128 stands for zero in the data rows.
Some points, one per row:
[147 128 122 154 122 195 149 119 136 131 170 147 109 116 119  71 131]
[117 110  79 119 118 121 144 163 171 105 163 160 104 136 123 156  59]
[127 135 113 148 118 223  89 143 106 177 175 131 114 135  55  92 133]
[119 134 156  71  32 144 138 115 120 132  96 151  84 131 215 140 123]
[104 145 100 120  74  63 169 120 170  79  83 141 163 110 158  96 142]
[111 116 119 161 121  99 136 167 124  95 192 166  92 135 131 146 103]
[117 122 164 116 161  29 110  95 140 133  65 130 167 121 139 149 147]
[131 124 100 119 146 108 150 144  83 110 140  70 201 123 129 111 176]
[154 115 116 144 147 169 143 103  51 109 153  95 148 116 121 212 128]
[119 119 141 130 120 100 156 168  91  88 140 107 109 145 127 175  89]
[171  89  91 157 105 120 152 127  54 172 139 115  81  89 132  80 121]
[126 128 104 166 123 112 121 168 132 140 151 155 174 137  76 129 188]
[ 90 132 165 104 152  65  87  76 187 114  90 121 154 117 134 162 157]
[117 128 184  87 145  84 100  73 128 122 127 114 181 138 113 135 178]
[ 99 134 176 130 119  71 110 106 167  87  86 102 161 148 117 145 133]
[147 127  90 134 107 214 119 160  66 186 136 145  98 150 183  87 139]
[139 124 167 100 132  67 120 122 130 112  82 112 161 113 130 170 155]
[ 98 135 164  92 125  81 135 120 183 115  91 130 167 102 128 104 144]
[129 145 166 138 121  76 197 165  89  81 124 121  81 123 123 169  89]
[134 123 104 118 135 171  96 108 161 121 143 108 131 116 101  65 137]
[ 93 140 191  75 111  57  95 155 153  93  94 123 177  90 112 135 170]
[147 142 108 164 161 158 125 128 114  98 156  89 186 146  87  95 170]
[137 138 167  82  82  85 170 117  79 117  68 148  94 150 215 104 139]
[ 94 128 151  58  97  93  92 118 127  77  78 124 161 102 117 158 161]
[136 104 138 117 128  79 168 141 130 106 159  89  87 130 130 201  68]
[130 131 108 157 176 174 127 159 129 136 197 100 114 119 106  92 156]
[138 111 131 129 111 136 188 140 141  94 141 180  75 123 107 171  82]
[161 142  89 156  86 191 132 118 107 171 165 151 117 154 110 255 142]
[119 150 126 132 106 190 128 125 114 193 169 162  93 150 167  81 113]
[114 117  84 193 154 108 165 159 134  87 179 141 103 128  66  86 119]
[109 120  92 166 142 163 104 126 141  77 154  87 122 128 104  98 160]
[145 133 123 174 150 177 125 125  78 146 172 113 107 124  99 100 130]
Here are 36 more points, each followed by its number:
[179 128 117 126  85 152 173 118 101 152 170 103  95 122 105 134 117] 0
[172 125  92  85 113  80 158  99 134 136 125  97 175 144 152 135  81] 1
[139 139 115 143 143 180 118 128 171 154 169 181 107 137  93  74 151] 2
[107 122 160 133 150  98 110 127 145  79 121  98 139 102 106 140 176] 3
[119 135 150 111 157  94  70  85 123  95  69 120 180 135 123 168 156] 4
[ 99 131 152 134 149 120 112 143 187 108 126 145 113 118 117  83 144] 5
[151 127 105 144 127 138 122 122 122 185 133  93 105 136 131  85 111] 6
[108 152 148 155 140 166 104  75 107 113 147 119 118 117  85 122 170] 7
[ 98 147 155 158 108 175 116 149 136 161  63 135 117 114  92  96 121] 8
[100 141 152 134 147 132  93 103  95 138  80 140 161 140 120 168 151] 9
[136 150 146 158 151 172  99 116 157 137 169 145 103 117  77  70 176] 10
[ 89 136 110 138 101 167 107 128 172 156 168 153 123 151  68  63 140] 11
[130 127 101 163 120 176 119 125 137 163 180 155 105 134 115  91 128] 12
[106 129 218  93 144  55  92  99 168  94  88 137 170 116 103 113 153] 13
[149 115 152 135 147  46 171 184  73 102 197 104 121 138 146 255 136] 14
[145  97 127 153  98  33 141 160 137 116 154 153  91 123 112 108  88] 15
[125 123 142 147 107 189  86 134 171 145 158 155 106 152 103 149 106] 16
[137 138  78 130  88 202 128 112 132 158 141 169  94 130 142  93 153] 17
[184 123  84  94 118  68 158 107 109 130  81  88 148 164 159  91  96] 18
[ 95 155 135 157 118 145  82 111 185 147 145 125 102  94  82 126 145] 19
[ 84 151 143 136 130 125 102 159 176 113 151 148 116 125  89 122 169] 20
[ 93 122 169 114 146  99 132 112 192 103  85 134 151 110 120 112 157] 21
[141 143  81 130 124 200 133 140 130 186 190 153  88 131 124  80 131] 22
[167 129 124 113 132 133 170 101  44 109 143  83 113 111 146 187 174] 23
[127 142  89 164 126 197 123 103 171 147 124 155  92 118 140 143 114] 24
[129 111 112 155 125 164 152 137  65 113 138 107 157 121 157 189 146] 25
[115 121 186  96 113  56 143 129 130 109  96 113 161 146 135 127 158] 26
[142 132 117 187 112 190 142 117 147 172 176 143 133 132 136  44 103] 27
[133 108 126 125 112  87 100 129 101  84 135 124  85 103 110 153  99] 28
[135 137 134 132 177 174 103 113 198 116 140 117 110 117 113  95 149] 29
[112 138 148 170 185 149  81  94 138 135 140 122 140 101 129 122 156] 30
[138 117  74  83  84  83 156  94 126 149  46 104 172 140 126 129  60] 31
[120 101 132 132 129  83 127 162 139  89 138 150  88 118 141 165  43] 32
[152 135 135 152 148 224 139 104  34 110 164  98 107 138  96  99 146] 33
[146 135 171  57 142 105 146 155  49 112 101 150  93 118 165 163  95] 34
[127 112 122 145  97  85 131 184 103 103 144 150  87 150 124 149  87] 35
Which of these numbered points is nearest to each point below, looking only along the 6 directions in which the first points spread most? Its number follows each.
[154 117 103 100 190 160 125 127  57 114 115  88 152 118 167 187 114] > 23
[172 109 119 126 109  87 148 165 108 109 149 162 105 132 134 161  97] > 35
[ 77 139 165 103 213 107 136 100 170 102  79 122 145 138 110 162 137] > 3
[104 152 158  91 107  52 102 119 167  98  90 120 255  98 133 143 139] > 4
[106 137 180 120 109  65 131  92 147 114   0  91 194 122 119 136 131] > 26
[123 136 132 163 166 181  99 128 164 140 156 123 145 120 111 108 139] > 10
[149 134 127 120  91 193 137 150  95 174 105 148 105 134 217  86 155] > 17
[122 137  98 131 117 213 116 127 147 149 147 136  91 145 110  73 135] > 12
[115 127 163  92 146  85 100  81 153 116 123  97 171  97  86 104 180] > 3
[117 139 148 140 140 156 155  93 117 110  92  69 179 142 155 153 159] > 9
[163 118 108 147 128 123 139  97  27 131 126  98 131 117 177 159 157] > 23
[104 109 121 119 112 129 135 196 135  99 126 189  99 124 130 158  76] > 35
[145 134 130 150 151  38 114 124 135 158 163 142 115 135 112  50 119] > 5
[150 134  89  94 109 207 110 138  81 164 141 167  94 126 169  97 115] > 17
[163 133 107  40 107  46 144 112  89 134 107 106 127 150 133 158  56] > 34
[121 146 108 164 150 144 103 218 134 152  97 135 120 115  94  58 122] > 27
[182 118  76 100 117 113 137  86 117 156  81  92 157 155 143 136  84] > 1
[114 141 106 123 218 152 151 165 122  65 119 117 143 119 129 140  95] > 28
